Some points, one per row:
[-23 -14 -20  53  36  28  10 -37  -8 -18  10 -58  18 -32 -21  11 -19  10 -45  82 -20  -3  -7 -64]
[  2 -21  31 -45  38  23 -13  -5  62  14 -50  97 -11  10  29  10 -10 -35   7 -92 -12 -29 -27  28]
[  -8    4  -19  -41  100  -60  -24  -39    8    3   -3 -111    4  -13  -26   10   18   18  -54   25   33  -27   23
  -35]
[ -65   12   27  -43   97 -127  -23  -61   -8  -32  103 -127    4  -22   -2   30   -6   27  -58   15    9    6    9
  -75]
[  3 -33 -57 -36  -6  21 -23  49  65   9 -32 -92  39 -24 -39 -22 -37 -20  38  23 -40  54 -25 -23]
[ -8  -7  -7  -6 -47   0  34  37 -34  15 -14 127 -23  21  15 -40 -26  40 -20  31 -40  10   4 -27]
[-26  -9  63  -8 115 -36  -9 -26  -8  13  -4  71  25 -23  10 -51 -17  71 -47  -7   7   2  -2 -71]
[ 18 -21 -32 -24 -40  49 -14  45 -39   5  -6 127 -44  14  22  -4  20 -41  54  -3  -9 -17  17  49]
[ -2 -17 -12 -13  30  -3 -11 -24  19  40 -12 -92  31 -21  27  10   2  95 -10  -9  59  28 -37 -20]
[ 69 -28 -31 -40  -1  52 -12  25   0   8 -80 127 -10  -1 -63   3   2 -19 -11  33   3   2  16 -29]
[ -49  -51  -99  -49  -11 -109  -25   14   23   -9  -53  -40   47    8   11   98   -6   70    1  -95   23  -44  -33
  -23]
[ 22  38 127 -38 -37  74   0 -53 -27  12  20  65  -7  23 -49 -12  -7 -17  10  25  -6 -36  15 -41]
[ 34  14  41  41   8  84   3  -7  19   7  44 -61 -17   8 -11  18   4  10  -2  -6   5  24 -16 -12]
[-57 -10 -58 -92  10 -40 -25   5   1  -9 -32 -44  36  -6  31  61  -3  30  -1 -22  36  -1  13  12]
[ -13  -20  -63  -26  -93 -127  -15   31  -41  -32  -23  -49    6   32   97  121   40   24   28  -95   55  -55  -30
   48]
[ 42 -18 -13  -2 -59  31 -10  43 -32  -2   9 127 -36  13  19   1  20 -52  84  -5 -19 -15  12  65]
[ 23   9 -18 -11 -24 -62  -3  13 -30  -5  34  32  -9  42   4  42  52 -32  34 -15  16 -35   1  24]
[-25   3  35  66  65 -68 -16 -16  41  -3 -31  26  49 -16 -40   3 -37  -3 -54   8 -25  51 -10 -61]
[-22   4 -86 -81 -38 -47 -13  20 -24 -16 102 -62 -27   2 -42  -9  33 -31 -32  21  17 -40  16  43]
[  28   26   95  111    5    3   58    0  -49  -10   82 -127  -22   54  127    1    3  -15   37  -49   84   65  -31
   41]
[ -9 -18 -11  61  34  50   6 -27   4 -10  -1 -39  24 -29 -25  20 -22  12 -48  79 -22   5 -11 -56]
[ 17  40 -38 -16 -26 -42  10 -25 -50 -18  29  48 -55   8 -59  -4  14 -27   1  72   3 -61  59   4]
[-25 -49 -74  -1 -30 -13 -15  11  33  17   7 -65 -33 -36 -15 -75 -42 -42 -32  36 -58   7  -5 -27]
[ 42   6  78  40   3 100  19 -35 -25  22  -6 -11  39  -8  39 -19  10  20 -39 -40  -5 -13   7 -41]
[-15  38   9 -97 -46  84  -9 -33 -52  -6  27  42 -30  27 -53  -1  33  16 -53   1  -7 -39  30  -7]
[ -25  -39   -6   -3   40 -111   -5   30    0   13   -2  127   38  -18   -5  -38  -28   14   95  -52  -26  -10  -37
   92]
[-40  21 -61  19  88 -66  -2 -47 -14  -6  39   0  -2   9  -7  25   9  31 -22  27  26 -43  35 -10]
[  4 -28  27  25 -37 -29  12 -23  27  19 -50 -22  14 -21 -50 -27   0 -39   5  61   5   7 -23  67]
[ -23   -1 -126  -53  -58  -63    8   70  -36  -50   58 -127  -49   21   26  -11   43   15   -9   51  -37   26  -10
   25]
[  9 -31 -98 -13 -79 -84  -2 127  -5 -34  -4 -24   6  -3  56   0 -34  16 -22  -9  -4  -7 -24   9]
[   8   30   46  127   -5 -125   54   -8  -58  -13   13   45  -31   60   68   -4   19   35   29   22   -4   15  -24
   17]
[-47  29  89 -16  -9  80  25 -20  -2  -4  53 -57 -15  43 -60  38  58 -11 -39 127  39 -36  18  10]
[ 19   7 -17  53 -58 120  -1 127  38 -35  11  63  15   2  15 -34 -22 -19  55 -60 -50  26 -15  13]
[-25  35  94 -44  74  14  -2 -49 -21  -5 -21 -17 -15   1  -7  38  52  49 -41 -71  94 -60  16 -22]
[ 13  -3  -8  55 -63  51  19  30 -22 -10  -7  69  -4  -3  51 -12  -7  73 -28  -5  18  63 -24 -52]
[ -64  -44 -120  -54  -82 -127  -29   65    1   -3    8 -127  -38  -32    2  -63  -31   14   -7   93  -47   74    0
  -39]
[ 56  -8  53   1  44 127   4 -51  -6   6 -28 -96   0 -20  34   1 -12 -72  -1 -70  13 -49   9  71]
[ 15 -14  17 -26 -36 -45  -6  38  33  15 -46 -58  11 -22  21  53  18  -3  52 -54 -21  37 -35  35]
[-68  70  -1  36 -33 -16   5  -4 -70 -28  20 -46 -47  24   6   3  66 -26  41  13   3 -16  32  47]
[-22 -11 -18 -67 -41 127   9  25 -32  15  34  70 -55  35  57  33  26 -55  73 -62 -29 -44  13  89]
[  10  -12 -107   13  -32  -19   18   28    9   17  -15  -84    7   53   28  -15   25   34    6  -20   36   85  -33
   -7]
[ 40  70 -68 -28 -45 110   1 -28 -18   7  18 -61 -33   5 -59   3  45  33 -50  22  18 -30  25  35]
[ 30  32  72   5  63 -55  52 -28  15  -2  42  24  16 -22 -56 -25  10  20 -35 -55  15 -14 -17 -20]
[ -7 -40  70 -25  -9 100 -18  40  51  83 -59 127  62 -30 -47 -26  16  24 -77  47  20  96 -32 -63]
[-38  14 -20 -21  48   8 -13 -18 -13   6   5 -22  46 -18 -22  22  11  87 -69  -2  39  52   1 -51]
[  0   9  -6 -51  -4  72 -19 -25 -20 -11 -19   5 -32  -2 -59 -51  11 -77  55  51 -21 -39  22 112]
[  0 -22 -48 -26 -16   4 -12   3 -23 -31  57 -73 -41   8  70   7  -1 -14   8 -71  12 -36 -22  83]
[-24 -34  42  32  33 -29   9  -5   6  -3  23 -70  58 -38 -45  -2 -25  -6 -43  89 -27  58 -22 -23]
[ 14 -14  49  74  63 -68  -4 -40   2  -3  18 -27  21 -15 -15  76   7  11  16 -53  57 -10  30 -26]
[ -11  -38  -61  -53   11   26  -24   45   81    9  -54 -119   47  -34  -86  -37  -43  -40   37   40  -45   54  -26
  -28]
[-30 -46 -32  -5 -66  97  16 -34 -32   4  42 -37 -33  16 -47 -26   6  -9 -21  -9  27  -2  23  -7]
[ 39  -3 -82  77 -75  71  12  46  -4 -13   4  94 -28  64  85  28  24   6   9 -50   5  18 -27  16]
[-30  43 -31  12 -51 -14   3  32 -42  -4  -5 -79 -18  65 -30  63  26  10  27 -58  25   7 -23  79]
[-55  25  28  14  43 -45  10 -38  -8   4 -10 -59 -36  24 -41 -10   8 -34   3  36  38 -57  33  24]
[ -8  10  17 -27  33  79  15  39  34  11 -21 -10  24   0  19   8   7 -48  76 -59  45 -22 -15 111]
[-46  31  16 -15  75 -16 -12 -43  -5 -12   8 101 -13  20 -44  28  -8  24 -51  21  -9   0  55 -46]
[ 42 -18 -59  15  14 127  -5  29   8  73 -74 127  18 -16  21 -15 -22  73 -53  45  15 105 -32 -37]
[ 24  23 -27  63 -13 -76  26 -13 -48 -18   8  72 -33  10 -11  42  80 -20  30 -39  18 -44  -5  71]
[  15  -29  -97  -26 -125    6  -24   64    6   -4   18    2  -14   16   25  -11  -26   54    1   82  -72    0  -10
  -27]
[  6 -21   3  -3  18  -4  -3  -6  16   8 -18 -21  23 -25 -36 -36 -12  56 -45  -8  15  50 -25 -50]
[-38   2 -39 -48  51  53  -5 -37 -37  -7 -64 -90 -14 -10 -45 -40   7 -29   5 104 -32  -1  28 -51]
[ 24  -9  18   0   8  60   8 -48 -46 -20   7  14  48  13  13  87  43  -1  10 -81  75 -25 -39  -4]
[-20 -26  86 118  55 -65   9   0  71   1 -19 121  19 -15  89  41 -19  38 -14 -60 -17  70 -29  -7]
[ 17   1  18  27   1  73  -5  -5  30  10  41 -56  -2  -3 -15  21  -8  13 -14 -15  -4  35 -20 -21]
[  2  22  -6 -34   2 -86  17  -1  68  19  10  36   6 -16 -26 -13 -22 -10  33 -56   8 -10 -32  54]
[-21  35 -23   9 -40   1  -2  20 -42  -2  -6 -79 -19  63 -29  46  25  -2  31 -53  34  -5 -15  69]
[ 72  34 -72 -82 -68  16  15  11 -52 -16  13 -16 -17  36  21  23  44   4 -47 -51  45 -28  -2  17]
[-101  -24  -94  -75   -2 -127  -38  -17  -20  -25   31 -127   20  -24  -65   -6  -23  -35  -23   37  -39   -2  -12
  -12]
[ -17  -23  -20   26  -64 -102    0   41   33  -19   13   56  -47  -10  -11  -59  -11  -32    4   95  -42   14   12
  -14]
[ -41  -18 -127 -127 -100  116  -44   15  -48  -17  -23  127    4   18   83   13   30   12   21  -66  115  -57  -11
   70]
[-27  11 -21 -49  35  34   5 -26 -36 -12 -51 -95 -15 -13 -30 -38  14 -24   9 103 -17   4  12 -37]
[ 14  29  99  25  94  51  11 -43  19   8 -40   2  -2 -13 -17 -20  -4  -1  -7  75   3  -7  29 -38]
[ -2  20  39 -28 -32  51   9 -19 -72 -29  75  25 -22  -5 -21  -9 -11  17 -42  42   3 -26  45  -2]
[ 27 -18  52  52  89 127  12 -12  27  36 -54 127  28 -23  12   5 -19  -3 -23  10   2 -12   1 -41]
[-22 -17 -54 -11  88   6  -2   2  -9   8 -70 127  34 -18  71  33 -25 -11 103 -87   9 -30 -39 -30]
[ 33 -17  -8  14  25 -15  -2  -2  89  25  38 -86  15  -8 -75 -64 -42 -24  -7  28 -66  -9   9  17]
[ -9 -28 -39 -46  17 -53  10  18  37  22 -43 -20 -17 -17 -56 -51 -41 -53  41 -43 -56  10   0  26]
[ 18 -11  72   6   2 -39   2  11  77  18 -51 127  64 -18 -14  24  -5 -21   9  17 -25  28 -30 -27]
[ 12  -8  -7 -27 -44 -34   9  54 -29 -10 -10 -84 -42  15   5 -16 -12  69  35  -9 -30 -19   8  -6]
[  5   1  39 -33  70 127   5 -24   3  -4 -12   9 -26 -21 -59 -53  -2 -55  13  -7 -16 -11  80 -16]
[-17   7 -14 -57  17 -59 -17 -33  13  -1 -30 -55  41  12  26  16  -4  51 -22   1  34  -1  18 -29]
[  69  -20   15    7 -103  127   30   55   40   -5  -30  127  -24   -5  -22  -19  -35  -26   16  120  -75   31   20
   11]
[ 53  -4  -3 -36  62  83  -2 -20 -32  12 -64 -20  22  19  79  39   9  47 -55 -69  55 -54 -11  -9]
[-35  53 -66 -48   5  51 -25 -42 -20   7  29 -73   0  12  11   6  31 -39   8 -26  21 -65  65  14]
[ -15  -10  -27  127 -110  -91   -6   43  -43  -23   11  -12  -15   35   46   13  -26   59   37  -28   -9  -24   -9
   16]
[  49   25 -102   39  -66   81   -7   42   17    6  -12   56  -57   -4   11  -28   -2  -36  -45   53  -44   -4    6
   38]
[ -41  -26  -20  -37  -33 -125   21  -17  -40   -4   34  -99  -55  -23  -18  -51   -5   20  -14   58  -18   55  -19
   23]
[ 32 -35  51  72 -38 -33  50 -42   6  13 -12  17  -3 -35 -55 -46 -31 -29 -28  49 -12 -52 -18 -18]
[127 -22  16 -85 -73 124   9  43   4  27   1  61 -50  -6  73 -54  -4 -44  81  -5  -6 -52  -9   0]
[ 22 -11 -51  33 -41 -48   9  32  24   4  35  63 -10 -12  32 -39 -12 -19   0 -14 -16 -12  -3  26]
[-51   4 -56 -95  49 -44 -30 -27  15  15 -48   2 -13 -10   2  -5  -8  71 -69  29   0  37  24 -70]
[ 30 -19  17  40  52  -8  -7 -36  28 -29  11  -4  65 -26 -80 -19 -43   3   2  30 -35  60 -17  -2]
[ 27  27  94  -8  31 101  22 -36   8  10 -31 127 -28   2  -8 -11   3 -46 -24  -6  26 -20  79 -31]
[ 27  34  65  20 108  10  16 -49  -9  17  25 101  -5 -15 -38 -29   1 -31 -28  18 -30 -31  37 -51]
[  -7   58  127  -14  127  -84    5  -59  -22  -19  -12   -8    1   14   81  113  -13   49  -24 -103   83  -30    1
  -10]
[ 16 -10 -33  24  56  70  12  -9  63  21  -7 -60  41 -11  99  11  -1  17 -56 -74  -4  11 -38  -3]
[ 21 -12   7  -1  39  44  15  12  95  16 -36 127   1 -23 -43  -4 -16 -47 -18  79  -8  27 -38  -1]
[ -12   -5 -104  -66  -51  100  -22   51   -5   -3   -4  -76   -3   43   65   -9   25   16  -10   28   18   57  -17
   -6]
24 more points follow, each with its number after it:
[  -1   22   -2  -38   39 -119   15  -53  -22    5   47  -83    6   35   -4   33   33  -21  -34  -40   48  -16   51
  -32] 0
[  0  -9 -17  49   7 -43  -7   1  -5  24  28 127   1   3 -14 -27  48 -54  89 -13  48 -26 -16  89] 1
[-34  41 -12 -23 109 -21 -13 -25 -30 -16   8   7 -16  20   7  25 -17  41 -21 -59  17  19  16 -23] 2
[ 29  14  53  45  22 112   2 -10  31  15  28 -28   0   1  -6  34  -1  34 -22 -22  13  41  -4 -31] 3
[-13  12 -13 -64  -3  44 -29 -39 -25 -15 -19  26 -32   2 -52 -45  13 -63  45  47 -17 -48  35 101] 4
[  -1  -24   -3  -23  -39  -68   20   93  -32   22  -18 -124    2   11   40  -20   -8  -28   27  -17  -15    6  -24
  -14] 5
[ -89    6  -32   -9  -24 -127    8   -1  -62  -50    1 -127  -20   56  127  -11   33   25   47  -53    0   29  -25
   21] 6
[ 45  11  48  58   4 127   5  -4  40  17  43 -36  -6   4  -1  30   0  27 -12 -28   8  44 -19 -23] 7
[-12 -20  55  17  45 -24   3 -12  -1  -3  22 -51  48 -27 -21   4 -19  -9 -33  58  -8  46 -18 -24] 8
[ 47  21  86 -32 108 103  11 -45   8 -11  34 -85 -34  20 -57 -33  -4 -40 -12  94  -5 -38  97 -26] 9
[ -43   25   48  -24  -28 -127    3  -34  -85  -52   80 -127  -21    6   64   30   42  -42   77  -51   -5  -61   12
   90] 10
[ 20  -9 -26  62 -92 -62  10  24 -20 -17  -9  15 -43  -1  -2 -36 -23 118   9  26 -49 -11  24 -20] 11
[ -34   28  100  -22   92 -119   -5  -53   -4  -21  -11 -127   26    6   74   -8   13   22   -3  -43   37  -35    7
   -7] 12
[-42   6  12  47   2 -54 -19  33   5  42 -24 -85  59 -23 -49   2 -34 -18 -35  -3 -35  40 -37 -34] 13
[ -2 -15  -8   2 -37 -95 -13  11  28   7 -18  29  66 -21  27  -9   4   2  11 -13  44  31 -43   5] 14
[ -57  -25  -80  -15  -58 -127  -28   69   15   -7  -27  -90   -5   -6   22  -13  -12   51  -41  -15   20   66  -19
  -31] 15
[ 10 -18 -32  14  71  77 -13 -63   0  14  62 -15   8 -18  28  12  -7  85 -32 -20 -66  -7  34 -56] 16
[ -40   45    9  -55   19 -127   10  -43  -64  -19  100 -127  -26   -2    2   31   40  -43  -23  -58   37  -47   10
  -34] 17
[  11   69   13  -14   15   30   18  -50  -55  -21   23 -111  -41   22  -58   -9   13  -47  -18   16   11  -36   49
   45] 18
[  4  65  22  23 -44 -97 -13 -55 -40 -10  -1 -19  -9  24  21  -6  -8  17 -36 -54  93 -55  57  34] 19
[-48 -23  35 -40 -25 -97  -4 -12  68   1  15 -58  59   1   6  95 -23  43  80 -75  32  16 -37  -2] 20
[-12  34 -74 104 -66 126   5  20  -8 -21  25  61 -45  36   7 -16 -23  69   8 -50  -8  49  -5 -26] 21
[ -1 -21 -40 -17 -28  -4 -10  13 -16 -28  44 -61 -35   1  60   0  -6 -12  -3 -66   7 -28 -21  65] 22
[ -27   40  -62  -28  -22 -115   -9  -22  -55  -37   74 -127   -7    0  -18  -15   -5  -61   54    8   15  -32   11
   58] 23
Which two of these numbered points are nearest to each point below, ignoring the 2 directions in which the first points spread most? Their numbers follow each, nearest first.
[ -42  -48  -93    1  -50 -127  -35   39  -21  -11   24   57  -11  -38  -59  -70  -34  -44   38   98  -43   -9   -7
    9] > 1 8
[ 29 -11 108  14  22 -30   2   7 107  29 -56 127  90 -30 -12  38 -18 -11  -7  12 -27  30 -32 -33] > 14 20
[-28  -3 -52 -43 122 103 -30  -4   5  15 -51  70  18  -7 -11   8  -7  -8 -35 -19  35  -1  14 -46] > 2 22
[ -26   44  -68  -29  -36  -93   -6  -26  -64  -33   65 -127   -4   12   -1   -1    2  -40   41   -7   30  -27   13
   54] > 23 0
[ -45   31  111  -26  103 -127  -12  -69   -5  -30   -9 -127   36    0   93  -20    9   34   -7  -52   50  -32    4
  -11] > 12 6
[  22  -20  -29   71  -97 -107    7   33  -15  -20   -3   12  -50   -5    7  -36  -35  127   18   27  -65   -8   15
  -31] > 11 15
[ 48  -8  57 -89  53 -19  37 -37 -21 -20  68 -87 -50  23  16  36  48 -29  14 -50 -40 -39  30  19] > 17 0
[-35   7  19  40   6 -48 -16  27  -1  35  -8 -63  47 -14 -51  -1 -25 -20 -32   1 -31  34 -30 -21] > 13 8
[  2 -20 120 123  67  -2  18  -9  60  -4 -14 127  29  -1  98  73   6  50 -13 -87   2  54 -32   3] > 6 20
[-12 -37 -31 -33 -18 -88 -23  37  91  34 -34 -29 113 -20 -15  77  -9   0  61 -87  62 -14 -40  13] > 20 14
[ -50   26   49  -37  -45 -127   10  -27  -91  -56   87 -127  -27    2   86   34   50  -64  109  -71   -9  -80   10
  122] > 10 12
[  37   16  -55    7  -90 -113   40  -19  -61  -18   24  -74    5   72    6   27   40   23    7  -65   96  -42  -12
   40] > 19 0
[ -45   30   89  -25   97 -127  -12  -63   -8  -23   -6 -127   37   -5   72  -12   10   45  -19  -41   49  -16    5
  -20] > 12 6
[  -9  -32    4  -29  -41  -69   25  110  -30   28  -29 -127    8    3   47  -33  -25  -24   23  -19  -22   16  -31
  -24] > 5 13
[ 13 -14 -24  -1  39  20 -12 -25   3  48 -18 -94  21 -24  31 -13   8 106 -35   9  61  36 -34 -26] > 3 7
[ -39   26   85  -14   66 -110   -6  -52  -10  -27   -7 -127   19   10   82  -20    5   21   -7  -35   35  -29    5
   -3] > 12 6
[ -56  -40  -51    7 -106  127    4   91    4    0   52   70    6   -8  127   57   -6   62  -29  -35  -36   29   -6
   -9] > 16 3
[ -1 -28  34 -45  47   6  -9  -3  81  16 -44  55 -20   4  39  14 -16 -38  -4 -94 -36 -24 -27  33] > 22 12
[ -9 -20 127 127  87 -49  20 -16  83   0 -19 127  32 -10 108  68 -13  46 -13 -99  -9  66 -37   0] > 6 20
[ 12   4  49 -14  14 -35 -13 -32 -40   5   0 -75  11   8  46   4  26 -59   7 -16  31 -42  27  21] > 12 0
[ 23  30  15  -8 -64 -58  12   7 -33  35 -22 127 -49  57  70  -1  20  13  92 -42  -9   7 -16  38] > 6 14
[-27   7  27  47   4 -23 -12  19   0  39 -20 -69  57 -21 -33  -5 -27  -9 -36 -12 -31  30 -28 -38] > 13 8
[   5   -9  -30  112 -100  -55   -4   57  -39  -18    9    4  -13   28   46   -2  -28   43   30  -18  -16  -15   -8
    7] > 11 13
[ -2  73  19 -36  17  49  14 -47 -69 -22  36 -92 -52  25 -57  -8  17 -57 -17  -2   6 -42  51  61] > 18 9
[-34  14  -5  28  -9 -41 -17  24  -1  31 -17 -72  37 -16 -57  -2 -24 -27 -30   8 -35  20 -30 -10] > 13 8
[  0  37  16 -64  15 -11  21 -12 -39  10  -1  37 -53  18 -62 -30  12 -60  18  48  -5 -57  63  70] > 4 23
[ -56   24  103  -25  -12 -122   -6  -62  -40  -29  112 -127  -17   18  -43   -3   22  -56   53  -34  -44  -58   97
   45] > 10 23
[ 53 -22  21  17 -77 127  28  38  39  -3 -13 127  -9  -9 -14 -11 -30 -22  19  92 -55  23   9  10] > 8 13
[ 25  18 -38  28  41 -41   7 -35  -2   8  41  26 -25   6 -50 -45 -14 -27  29   3   7 -21   3 -19] > 23 1
[  9 -20  32 -40  21  -3  -9  -1  62  13 -36   3 -25   3  51   6 -15 -41  19 -80 -34 -21 -24  42] > 22 12
[-24  -5 -26  47 -27  50   2 -33  55  39  77  24  45 -15  42  90  -9   1  -9 -20  -4  31 -28   2] > 3 7
[  37  -16  -54    4 -103   12   21   21  -26  -11  -35   12  -18    8   77  -13  -10  -24  127  -82  -16   -7   13
   31] > 5 6
[-19 -19  99 126  73 -58  15 -14  71   0 -10 127  31 -10  94  64  -2  42 -10 -93   9  56 -31   0] > 6 14
Now 24 new points, numbered from 0 again:
[ 19  -7  12  -7   6  68 -17 -38 -43   4  -5 -62  -8  45 -19 -11  28 -46  45 -42  78 -55  13  21] 0
[ -25   51  -77  -22  -26 -114   -9  -34  -69  -38   83 -127   -1    7   -7   -5    3  -67   55  -17   33  -34   18
   67] 1
[-16  46 -42 -14 -29 -34  -6 -12 -27 -11  12 -11 -20   9 -48 -24   5 -52   7  45 -27  -7  11  62] 2
[ 52  21  26   9  39  79 -20 -17 -24 -25 -56  16  24   3  42  48  -3 -11   2 -79  40 -18 -31 -30] 3
[ -29  -35 -105  -33 -105   33  -25   62  -34   -4   -1   68  -26   17  -22  -15   12  120  -38   23  -17   17    1
   -3] 4
[  38   40  -90   27  -66   87   42  -60    3  -23   39 -101   -6   32   46   -9   20  -26  -14   -3   38  -19   11
  -22] 5
[ -60   53   33   98   68 -127   22  -57  -28  -33   36 -127   28    6  -12   50   61   52  -38   -7   29   25   31
  -29] 6
[  -4  -27  -46  -40   25 -122   -5   24   22   25    2    5   36  -24   48   23   -2  -42   47  -99  -20   39  -44
   41] 7
[ 26 -13  43  15  13 -31  16 -28   3 -23 -25  46  27 -10  45  16  -1 -18   3 -53  43  -6 -10 -25] 8
[-59 -31  33 -43 -19 -80  -9  -7  93   2   9 -52  66  -3  10  94 -23  33  88 -87  39  -1 -43   2] 9
[ -60  -23   -7  -70   16 -124  -20   31   53  -16   -8  -82   14  -31  -26   13  -15   45  -55   50    6   61  -33
  -31] 10
[  26   32  -20   -4  -50 -127   -4    1  -89  -19   90 -127  -19    9  -14   27   56    0  -42   11    3  -24   -5
   17] 11
[-19  -6 -21 -60 -75  12  12  -1 -62 -20  49 -78   4  -3  86  22  -2 -12  81 -54  -1  -2 -13 -22] 12
[ -42  -29  -77  -19  -52 -114  -29   75   31    3  -43  -66    3  -21   17  -16  -18   73  -73    6   18   82  -26
  -61] 13
[-12 -29 -11 -51  26  27   3 -12  25  25 -32   0   1 -16 -12  61 -13  33 -33 -25  34  12 -41 -20] 14
[ 49  25  96  78 -15 103  48  -1  38 -18 -50 -38  87 -13 -12  47  -2  33 -19  25   6  43 -19 -27] 15
[  44   31   24    2  -19 -127   17  -21  -55   -4   37 -123  -18   28   26   33   50  -43  -29  -26   69  -70   -3
   60] 16
[ 12  28  20 -14 -57  49  21  -5 -50 -21 -23 -25 -30  31  -4   2  47 -36   4  42  -5 -31  38 -35] 17
[  6  18  44  -7  53 127  17   5   1  12 -15  56 -17  30 -14  36  22 -31  18 -12 -13 -51  18   7] 18
[ -52   -2  -52  -39 -102 -127  -25   52   45  -17   90  -78   -6  -16    6   10    0  127  -63   49  -39   65  -15
  -66] 19
[ 16  18  -3  27  55 111 -15 -48 -20  16 -29 -55  26  -2  48  -7   1 -30  43 -49  -9 -49  18 -10] 20
[ -34  -23  -17  -36  -21 -117   13  -21  -32    0   29  -90  -48  -18  -22  -42  -10   13  -22   56  -11   39  -15
   21] 21
[ 39 -29  60  65  91 127  20  -4  22  47 -58 127  33 -29   6  12 -17  10 -40  26   9   2  -3 -56] 22
[  11  -32   52  -20  109  -72    5    0   55   30   55 -127   45  -23   30   79  -15   36   60  -64   83   15  -43
   54] 23
Which two of these numbered points are nearest to each point below, ignoring the 2 directions in which the first points spread most? Their numbers follow each, nearest first.
[-28 -39 -48   9 -89  98 -29  88 -21  39 -46 127   1 -10  94 -26 -35  14 -48 105 -34 124 -13 -50] > 13 10
[-19  -7  -3  30  40  25   7 -32 -11 -15  11 -37   9 -26 -20   8 -13  15 -50  69 -15  -3  -8 -50] > 22 17
[ 23  38 127 115 -12 -13  61  -5   0  -2  73 -16   3  -1  20 -33   8  97 -54  48  -8  49 -16   1] > 6 11
[-23  42 -20 -11 -35 -34 -10  -1 -10  -6  16 -14 -15  -8 -41 -31  -3 -49  16  44 -18  -1   6  55] > 2 21
[-13 -29 -13 -33  -7 -81 -19  24  94  36 -29  -6  91 -23 -21  58 -13  -4  67 -73  41  -6 -35   3] > 9 7
[-18 -30  13  19  19  26  -3  43  93   8 -28 111  -9  -1  39  26 -10  12  54 -68   9 -29 -33  11] > 9 8
[ -36   98  -60   71   64  -40   15  -51  -69  -19  106 -127  -38   30  -20  -35   44  -52   20  -13   68  -79  106
  127] > 1 0
[ 50   2   1 -15  71  68   4 -13 -33   7 -59  21  20  25 105  47   9  30 -28 -81  51 -43 -20  30] > 3 8
[ 17 -28  11  43  64  68  -1  12 -11  25 -20  93  59 -25  11  48  -6  13 104 -78  42  51 -38  15] > 23 7
[ -42  -17    1  -60   -1 -115  -18   24   45  -15   -8  -64    6  -23   -4    8  -11   45  -51   36   10   55  -33
  -26] > 10 13
[-26 -37 -37  14 -77  52 -18  82 -28  27 -34 127  -7   0  72 -27 -29  12 -33  79 -31 100 -12 -47] > 13 10
[ 54 -36 -68  21  16 127  -4  32  25  93 -89 127  25 -26   3 -25 -29  91 -73  74  23 127 -39 -69] > 13 4
[ 78   5 -25  -2 -13  94   6  87 -25   9  -5  53  -5  -2  32 -56 -29 -20 -17  28 -37  16   6 -38] > 22 21
[ 37 -10 127  65 -42  66  44   5 -46  31  37  71 -48  48  -5 -40  88 -29  -2  16  -3 -54  17  16] > 11 17
[ 25  -6   0  -3  11  60 -22 -27 -24  13 -17 -65   6  40 -16 -27  16 -47  38 -39  65 -50  12  20] > 0 20
[ -25    3  108  -54   67 -127   -3  -54  -75  -51   72 -127    0   48   57   15   97  -40  -22  -72   52  -62   29
  127] > 16 1
[ -21  -18   -2   40  -53 -104    4   37   44   -9    2   37  -32   -9  -21  -56  -14   -7   -6   81  -40   11    5
  -22] > 21 10
[ -10   28    0   19  127  -13  -23  -36   21    0   -3  -49   31   13  117   86   12   44  -27 -100   47  -14   25
  -39] > 3 8
[124  37  70  15  80 127  59 -46 -38  -5  41  64 -53   2 -20 -21  12 -79  65 -19 -29 -77  45 127] > 1 18
[-14 -30  21  36  18  46   3  56 103  10 -27 126 -13   2  52  19 -14   0  75 -81  14 -35 -37  25] > 9 8
[  51    1   46   78    6  -17   16   11   85   -3   56 -127   69  -19  -57   37  -36   40  -45   -6    3   90  -29
  -30] > 15 22
[-18 -26 -42   4 -59  92 -19  65 -11  37 -47 127   0 -11  79 -13 -30  10 -49  93 -17 116 -10 -52] > 13 10
[-62  28  23 -27  93 -21 -16 -51   1 -21  13  74  -2  10 -33  44 -17  45 -73  22  -2  13  55 -76] > 4 14
[  9  37  37 -16 -75  79  26  -3 -65 -33 -35 -41 -37  44   0  11  64 -49   9  48   0 -50  53 -36] > 17 18
[  -9  -29  -45  -13   39  -90   -6   10   32   27  -10   32   39  -12   47   27   -7  -20   39 -100  -15   27  -42
   30] > 7 8
[ -83  -27   -5   70  -73  127   -7   68   98   40   -9 -127   34    3  -71   16  -37   21  -52  -44  -40   34  -21
  -61] > 15 22
[ -64  -37 -120  -85  -66 -127  -32   34   18  -28   -4 -127   -8   -8    0  -19  -10   22    8   19    3   47  -19
   19] > 10 21
[-44  38 -12 -20   0  -1 -35 -38   7  17   1 -10 -34 -30 -82 -33 -10 -66  59  63 -16 -20  23  10] > 2 1
[  8  13  19 -33 -32  49   9  28  -8  16 -10   3   1   4 -12 -18  -7  74 -66  53  24  26 -14 -52] > 4 22
[ -4  25   8  13 -42  60 -15 -32 -55 -41  75 -12 -45   0 -57 -10  25 -68   9 -50 -20 -47  50 102] > 1 2
[ -66  -53 -127 -106  -87 -127  -38   46   31  -25  -28 -127   -6  -12   -3  -35  -22   21   20   10   -2   62  -17
   24] > 10 13
[  5  11  33   1  39 127  26   5   0  16 -22  96 -19  32 -14  39  24 -34  10   6 -22 -43  20   0] > 18 17
[ -29   -1  -47  -13  -91 -123   -4   83   -8  -18   66 -110  -55   45   63  -24   11   96   30    1   -2   51  -11
  -45] > 19 13
